In the data rows, the value 128 means zero.
Each row of this table is followed by its label. One hidden rule gives the labels. It looks at one to three of the table's principal directions, none of them among the few with the most spread.
[140 144 136 119 126 138 125  96 107 121 156 130 111 122 167 134 111 136
 116 116  93 119 141 123 134 172 139 152 105 137 136 111 161 144 158 103
 124 127 114  91 120 109 135 160 162 121 117 150 116 136 127  99 102 113
 105 133 114 141] X
[112 118 137 103 117 133 150 195 124 120 106 154 158 126 112 105 172 137
 115 152 150 138 130 114 114 115  89  89 134 142 116 145  79 117 100 142
 115 126 117 130 101 153 140 130 140 120 132 124 128 159 148 128 135 123
 112 130 153 112] E
[137 129 143 109 115 107 123 191 137 136 103 141 124 118 168 151 146 147
 129 131 151  98 137 111  70 139 125 136  92 146 111 159 115 102 102 146
 147 115 166 132 118 176  94 116 154 135 131 112 117 202 136 127 116 129
 120 121 120 130] E
[121 140 148 151 133 105 111 120 150 135 139 147 166 115  91 115 138 152
 109 150 143 153 124 144 129  76 147 106 149 114  99 135 102 104 147 138
 133 108 114 162 110 112 141  87  87 136 118 114 111  92 110 112 198 132
 166 155 160  90] X
[143 142 103 110 128 123 120 128  81 109 146 105 133 118 140 128 134 155
  92 143 130 134 129 130 139 111 142 113 136 145 138 115  88 130 145 137
  96 106 132 133 137 151 143 125 150 102 122 132  82 128 107 129 101 119
 142 133 147 183] E
[131 146 139 133 140 144 112  70 129 110 171 130 110 137 117 134  94 108
 124 122  88 149 127 133 153 135 155 162 127 131 125 110 152 136 165 127
 125 145 103 123 109  89 157 157 135 140 113 163 124  95 134 108 131 120
 107 128 121 143] E
[124 126 158 138 138  83 114 126 139 137 110 148 152 102 174 122 178 164
 152  93 123 127 163 130  98 173 120 153 113 145 127 111 153 131 142  67
 122 111 113 103 132 123 120 130 143 125 115  99 142 161 131  83 112 126
 135 158 112  99] O
[134 114 134 140 124 141 125  98 124 143 147 126 141 120 119 123  88 117
 120 127 101 136 125 139 172 117 162 120 131 111 121 110 150 123 147 100
 114 127 106 105 130  93 141 110 101 128 117 152 118 115 117 128 161 112
 128 123 136 133] E
[158 177 113 124 145 120 103 106 104  93 152 118 119 131 105 106  97 134
  82 167 136 139 116 117 134  74 111 136 137 137 111 145 130 139 143 170
 137 127 131 139 121 130 147 126 138 134 163 136 120 109 112 118 127 114
 127 131 135 110] O
[132 150 125 128 131 115 121 169 129 119 133 133 138 130 108 130 135 145
 102 154 158 146 113 123 103  68 124  98 143 132 112 147  55 112 115 174
 123 113 158 166 117 151 133  99 123 131 142 109  95 124 111 142 130 138
 150 129 155 135] E
[136 114 148 123 107 131 111  86 120 152 136 126 119 117 170 130  73 115
 166  79 109 127 162 135 150 198 151 173  90 116 131 115 246 130 112  56
 137 133 113  78 149  95 132 148 125 140 100 128 187 157 136  97 147  91
 105 127  94 103] E
[129 146 146 126 103 124 144 152 125 137 121 124 112 111 149 135 147 161
 122 104 144 123 143 100 118 133 105 126 134 124 140 142  88 141 118 116
 115 117 158 124 127 145 105 135 136 126 130 100 120 127 117 127  84 141
 124 157 125 143] O
[124 124 131 125 114 153 137 107 128 137 116 112 138 122 108 108 114 113
 139 100 134 146 140 125 159 125 124 131 143 117 133 126 161 128 104 102
 106 130 116 120 136  96 133 136 103 133 115 130 170 114 144 124 145 119
 125 131 124 116] S
[118 139 120 130 112 131 138  50 146 129 176 126  48 130 163 146  79 120
 145  98 101 128 127 150 147 221 141 170 106 115 144 119 204 161 166  94
 151 138 116  96 139 113 127 189 142 133  95 120 139  84 116  99 134 117
 110 152  81 138] E
[118 132 133 133 102 169 143 118 153 138 147 123 114 135  80 117 102 100
 121 121 132 145 117 114 169 115 139 115 160 100 132 139 113 132 112 134
 123 151 124 140 110  98 138 150  95 147 112 129 151  71 131 141 163 129
 117 145 126 116] X
[128 104  93 108 140 146 105 171 111 118 129 125 134 172 104 141 124  80
 152 149 123 128 100 120 131 109 149 118 132 145 133 117  84 118  98 188
 128 158 151 168 129 145 150 124 143 122 139 160 126 143 160 192 101 142
 118  72 145 202] X
[117 104 100 124 113 159 158 127 115 133 143  96 107 134 112 139  88 118
 120 141 141 141 116 150 162 125 129  93 136  96 148 127 122 134 119 116
 128 127 115 125 146 156 128 137  94 126 117 132 118  93 101 157 158 122
 124 125 135 146] X
[121  91 115 139 113 149 138 112 121 157 131 110 128 102 159 141  87 114
 145  84 114 132 143 150 159 178 174 116 128 104 158  82 155 130 123  42
 112 125 113  82 155 102 125 132  96 136  91 125 137 122 100 137 147 107
 135 127 115 129] X
[142 123 121 132 121 101 106 151 145 131  95 105 144 121 123 148 136 139
 122 140 170 109 123 140  90  75 151 127 121 128 111 157 121  84 104 172
 132  97 175 166 150 158 100  77 117 127 131  90 117 160 120 128 157 130
 171 127 131 121] X
[120 109 130 119 130 131 132 149 130 119 106 131 144 128 106 122 129 115
 134 140 141 136 129 130 129 105 115 122 127 132 115 138 130 116 107 135
 128 129 118 133 124 140 132 118 115 136 135 135 141 152 144 132 147 123
 116 113 137 115] X
[144 148 156 133 127 101  92 130 133 137 119 130 154 126 118 117 141 148
 138 125 146 128 147 112 122  98 133 152 125 126 104 154 152 117 111 139
 137 119 140 157 129 127 126 105 118 135 134 110 158 144 141 106 141 132
 141 139 126 106] E
[117 142 156 152 146 147 121  81 137 112 150 122 131 132  82 148 112 128
 136 134 112 165 138 140 153  85 134 146 140 108 123 128 133 140 159 128
 128 122  87 158 121 108 147 130  91 137 125 151 130  74 132 105 144 158
 124 137 138 129] X
[130 138 133 117 131 121 116 185 118 124  97 156 166 143 114  95 183 130
 129 145 147 114 125  92 104 107  88 113 140 143 122 140  88 126  98 171
 138 140 155 149 106 125 131 122 152 125 163 122 154 149 161 144 100 138
 127 120 149 102] E
[105 101 166 148 112 156 114 114 183 172 150 165 128 150 110 128  91  75
 188  92  98 142 128 126 155 181 162 147 122  94 120 115 184 123 113  91
 162 174 108 122 103  62 141 153  89 166  96 144 197  97 162 137 188 127
 100 125 111  92] X
[116 112 131 140 131 129 120 157 140 150 104 148 185 120 100 101 159 122
 139 122 137 144 126 124 135 105 135  94 160 126 123 109  93 111 111 113
 112 131 118 142 119  95 138  96  95 129 122 125 146 116 141 150 158 136
 156 128 155 108] X
[131 128 134 152 142 124 103  69 137 133 144 114 139 125 116 127 110 119
 138 102 108 148 132 147 155 117 175 152 141 117 127 102 153 121 152 108
 116 126 120 136 134  83 138 122 100 141 106 136 131  94 123 114 151 124
 149 132 124 133] S
[ 91  76 117 116 126 134 159 224 159 148  62 176 150 129 113 100 174  87
 168 132 160 108 123 110 104 171  85  91 139 134 128 132 105 124  60 111
 163 172 118 120 110 151 113 130 111 154 142 119 189 175 161 178 150 132
 106 100 126  61] E
[119  98 123 110 134  69 147 228 130 133  19 132 171 107 148 118 233 168
 152 140 208  88 153 121  47 123  50 111 116 159 124 172 113 105  59 131
 139 107 144 145 160 228  80  80 141 109 160  64 159 231 138 135 109 142
 153 127 127  75] E
[107  71 154 121  98 127 127 180 156 155  60 118 161 120 144 170 164 116
 190  81 161 106 158 133  82 144 148 144 103 128 135 139 142  78  60 114
 124 117 159 147 150 150  93 104 117 132  98  95 168 198 161 134 138 138
 135 117 120 125] X
[125 103 124 129 140 103 124 150 140 121  79 115 153 110 148 148 150 130
 142 117 154 118 139 149  73 113 129 133 112 148 124 127 134  94 104 120
 122 105 140 129 150 153 104  93 127 131 130 106 125 186 124 123 133 125
 147 116 127 106] O
[120 105 132 115 111 158 152 152 140 132 140 144  71 155 144 161  90  90
 149 133 104 104 114 117 130 175 122 140  94 118 134 142 142 140 118 146
 159 161 142 105 116 147 118 164 151 140 135 153 132 152 148 150 104 130
  73  96 102 154] E
[114 122 167 134 116 115 138 118 134 145 112 157 137 107 166 125 145 149
 151  91 115 122 155 123 115 176 106 148 108 127 128 118 163 132 137  76
 134 121 122  89 120 101 113 135 135 133 121 121 148 145 137  99 118 122
 114 148 123  94] E
[139 166 111 162 177  73 118  81 133 108 146 121 129 102 151 124 164 186
  84 138 119 144 116 162 102  98 142 120 148 143 123 100  83 138 211 122
 108  80 128 135 135 125 120 104 130 114 132 107  44  90  78  91 114 143
 191 158 135 138] S
[145 124 101 120 121 126 118 130  95 120 109  93 138 137 113 130 118 131
 121 148 154 116 121 134 136  81 122 120 130 123 134 142 133 119 108 167
 122 111 155 149 164 151 124  97 126 106 149 119 129 133 123 147 121 127
 151 114 142 149] X
[140 163 144 155 151  92 105  70 134 115 154 128 126 109 137 117 124 162
 106 122 115 148 135 141 129 110 140 150 133 126 114 116 141 138 182 110
 126 104 122 123 124 102 132 124 121 138 129 117 103  96 100  82 135 123
 148 160 125 106] X
[140 169 142 148 149 108 108  42 134 107 169 124 113 123 129 125 125 151
 112 127  94 139 132 137 142 124 136 166 132 135 122 119 163 154 195 121
 120 116  99 125 129  94 145 141 141 117 128 133 108  82 115  78 118 136
 136 162 117 130] O
[120 126 123 139 118 141 127 115 153 135 148 123 109 146 101 141 110 111
 132 135 129 129 107 134 141 115 150 122 139 106 128 137 116 126 131 159
 140 136 142 156 127 120 129 129 110 132 121 123 123  84 125 144 152 143
 137 133 128 141] X
[ 92 116 186 141 127 150 146 102 147 142 143 166 131 140 100 111 123 114
 178 100 103 163 154 116 167 165  90 149 129 100 125 126 174 160 126  72
 148 164  68 112  99  90 150 168  94 154 121 153 193  93 157 111 144 138
  73 140 126  82] E
[152 154  87 137 162 127 101  59 102  86 193  87 117 162  72 125  84 120
  72 193 107 153  79 157 172  36 160 120 153 127 116 124  99 127 189 208
 116 126 120 171 130 130 168 112 124 111 146 167  56  55  95 144 148 123
 148 119 160 188] O
[112 123 156 119 105 157 150 158 147 143 118 168 118 146 111 116 136 101
 161 120 117 118 131  88 139 165  79 132 127 125 130 148 142 151  98 127
 143 170 115 112 107 110 133 156 140 131 143 137 187 132 173 142 109 142
  81 126 117 106] X
[105 108 131 142 110 139 148 129 189 148  95 139  84 155  92 132 122  82
 177 121 150  94 109 115 128 150  99 149 131  98 128 169 171 140  90 161
 188 169 153 151 134 130  92 141 101 155 149 107 197 107 157 159 150 156
 113 122  94  80] E
[150 144  45 155 162  95 145  98 121 107 132  48 110 120 111 130 127 162
  50 179 173 128  76 183 114  38 132  73 170 119 145 129  57 116 171 171
 108  86 153 161 176 191  99  78 100 105 149  90  29  65  32 158 151 129
 214 147 145 147] X
[162 164 122 128 174  78 101 105 105  78 145 115 133 132 141 145 165 175
  71 183 105 118 111 143  93  59 133 144 113 174 103 137  87 116 204 201
 102  88 136 149 127 164 135  95 186  88 157 144  25 155 114  90  81 137
 153 126 143 188] X
[149 130 110 132 148  83 123 159 146 123  67 111 143 112 137 121 176 143
 114 140 164  94 121 126  74  91 104 132 131 159 117 153 116 103 115 152
 122 115 155 138 150 172  87  83 141 121 158  94 119 181 122 132 116 132
 163 128 114 104] X
[134 140 108 113 136 127 144 153  94 111 127 117 137 132 122 112 152 147
  99 151 142 136 123 120 129 100  96  97 145 143 136 132  77 139 122 146
 102 122 126 134 131 159 140 124 146 105 146 128 101 131 115 141  92 129
 132 126 149 152] E
[138 140 106 119 118 132 131 106 100 127 167 111 113 119 141 113 101 142
 100 131 122 141 128 134 163 149 139 113 136 122 141 113 131 146 145  99
 112 125 111 106 136 132 148 148 131 117 111 128 111 101  97 125 134 103
 128 147 128 147] O
[103 103 128 127 125 165 144 162 166 141 112 148 129 149  95 116 133  75
 163 115 125 129 112 105 138 135 124 112 148 120 127 127 109 135  89 136
 138 166 130 140 106 100 125 146 105 152 133 147 167 120 168 171 133 150
 101 102 126 124] X
Here are more rows. What is the label of each one?
[116  87 126 133  87 142 135 160 174 176  92 110 103 157 106 146 105  82
 187 105 170  92 115 114 127 147 123 139 124  87 138 169 165 110  52 146
 179 169 176 157 150 153  82 124  88 155 130  99 205 124 145 192 165 140
 119 120 103 105] -> O
[118 138 106 138 153  96 129 156 139 122 119 135 123 131 116 122 167 147
 125 154 159 129 113 132 101 116 104 108 148 131 127 137  75 139 132 149
 155 130 134 167 127 175 116 118 116 134 146 104 114 106 108 152 127 154
 152 135 136 118] -> E
[105  99 122 134 132 139 147 150 163 142 114 136 126 145  99 123 136  96
 156 135 140 124 115 129 132 138 114 111 139 114 129 138 129 133 101 127
 152 157 110 141 126 140 122 133  99 142 132 127 159 118 138 160 158 143
 116 118 122 102] -> O
[146 115 101 102 126 134 121 139  65 123 135 110 134 103 175 133  95 143
 106 127 120 131 146 143 148 151 166 115 106 135 137  97 138 124 132  89
 108 100 124  92 142 147 137 129 138 120 106 149  98 175 111 121 120  91
 128 101 133 171] -> S
[126 123 121 111 140 116 125 146 119 106  96 137 123 135 129 124 155 119
 148 135 136 111 135 115 113 137  97 150 117 153 125 141 143 140 110 149
 138 136 131 133 135 153 125 135 154 124 152 129 151 171 159 126  90 137
 111 106 115 130] -> E
[125 137 142 123 127 129 112 101 121 119 155 126 109 133 145 152 118 131
 147 106 107 144 144 130 129 157 144 163 112 136 135 116 143 137 144 116
 123 129 121 130 127 125 142 156 146 127 106 136 128 121 137 110 104 132
 111 135 118 167] -> X
[161 152 123 132 129 115  88  57 109 111 172 100  95 120 174 161  63 136
 109 118  99 121 134 153 127 140 188 177  90 128 126 112 191 121 172 126
 131 101 149 107 147 109 131 135 153 129 112 132  96 133 102  84 126  99
 136 131 104 153] -> X
[133 152 142 102 119 148 137 101 104 124 182 152  93 151 134 110 106 125
 129 133  83 142 131 107 175 182 104 147 114 140 125 133 167 169 150 121
 118 156  86  98 109 115 169 181 170 107 121 167 141 118 155 110  97 118
  76 128 115 171] -> E
[100 107 129 133 115 179 177 123 153 151 125 135 136 136  98 101 124  95
 135 116 121 136 116 127 156 146 106  92 153 105 141 120 134 137 111  98
 123 155  92 106 113  85 129 149  95 134 119 146 159  87 137 151 163 129
 112 129 135  88] -> X
[131 158 157 145 140 133 108  73 141 122 180 130 114 137 120 127  97 130
 130 118  98 157 135 125 148 128 138 157 127 115 119 122 159 150 162 110
 137 135 102 127 110  91 148 158 117 145 123 145 135  81 124  98 136 132
 106 150 121 120] -> O
[162 130  96 111 127 122 115 123 103 114 146  80  95 148 139 166  77 131
  99 171 139 104 104 149 120  87 155 134  94 128 117 160 146 105 132 193
 139 107 163 149 156 189 113 104 144 111 140 139  78 157 105 142 133 117
 136  98 126 187] -> E
[108 145 150 133 153 125 129 111 134 103 144 175 144 129 114 102 165 137
 134 138  93 157 134 121 135 137  91 128 139 146 117 108 121 164 170 114
 120 130  75 117  99  89 164 153 143 117 140 148 131 103 157  94 108 148
 108 142 140 115] -> O
[112 130 116 151 130 138 158 156 154 145 120 130 137 117 107 121 150 132
 111 128 148 134 107 124 120  98 125  74 172 112 138 121  42 130 123 126
 122 127 140 147 118 122 109 107  90 137 133 111 101  81  97 167 136 155
 158 141 150 115] -> X
[132 172 142 148 119 128 123  50 138 124 173 132 113 113 137 112 112 146
 104 101 101 143 130 129 149 137 148 141 144 119 130 109 146 151 177 109
 111 109 129 110 120  52 141 147 132 124 115 116 114  63 110  82 126 125
 145 172 123 115] -> O
[120 138 130 140 136 147 122  98 149 127 158 131 130 151  95 116 131 104
 126 127 108 139 109 123 147 118 148 128 153 120 129 117 110 133 144 150
 128 151 122 150 105  85 146 147 120 136 121 145 129  72 137 137 140 139
 128 135 135 131] -> X
[138 171 154 115 104 140 111 120 104 124 164 128  99 124 171 146 108 150
 133  83 119 147 158 102 119 168 134 163 110 130 144 121 128 144 124 111
 118 120 159 119 116 109 136 177 163 136 107 118 139 121 133  98  72 123
 105 149 115 158] -> E
[134 146 113 135 117 134 137  90 120 134 152 124 103 107 147 107 101 134
 109 106 116 135 130 129 160 164 136 124 143 116 144 104 144 156 149  83
 118 126 124  90 134  94 133 153 124 131 116 116 129  90 102 115 126 109
 134 152 112 117] -> E
[127 120 126 105 122 135 129 173 114 128 108 128 152 121 142 127 146 130
 128 123 148 131 143 123 101 139 125 117 119 144 131 127 115 107  93 118
 118 125 127 126 122 148 129 132 140 129 114 125 139 170 138 129 130 114
 123 120 135 121] -> E
[140 152 118 128 127 121 126 116 114 103 162  97 102 133 123 160 114 160
  86 163 139 137 115 147 119  81 138 119 124 120 128 147  87 123 159 175
 123  97 146 157 134 172 129 124 137 112 129 116  65 101  91 114 126 133
 144 147 140 167] -> X
[125 107 143 144 126 113 124 122 133 149 103 126 151 124 134 134 125 134
 150 114 139 116 137 142 120 117 136 133 116 109 122 131 158 109 114 118
 143 114 144 131 145 120 108  92 102 134 132 117 141 144 123 129 149 128
 146 120 135 101] -> S
[148 159 142 113 127 145  94  87 108  99 203 127  92 161 141 158  71 121
 105 148  83 139 115 131 135 123 172 165  89 129 111 129 142 122 172 186
 140 125 149 136  96 110 156 166 170 132 118 174  85 118 139 101 117 112
  93 113 131 188] -> E
[153 109  87 136 143  78 120 136 125 131  78  82 152 121 139 130 148 149
 106 159 172  82 108 158  87  73 128 113 121 136 122 149 138  89 118 163
 133  96 165 144 179 183  85  55 124 105 157  92  96 171  90 147 149 119
 188 119 133 111] -> O
[123 147 128 147 133 129 131 110 138 140 166 138 134 109 137 108 122 149
 104 119 118 154 127 137 143 139 151  97 151 111 130 100 103 144 159  83
 120 115 110 115 112  93 139 139 103 137 108 119 105  77  93 112 155 124
 148 158 137 108] -> O
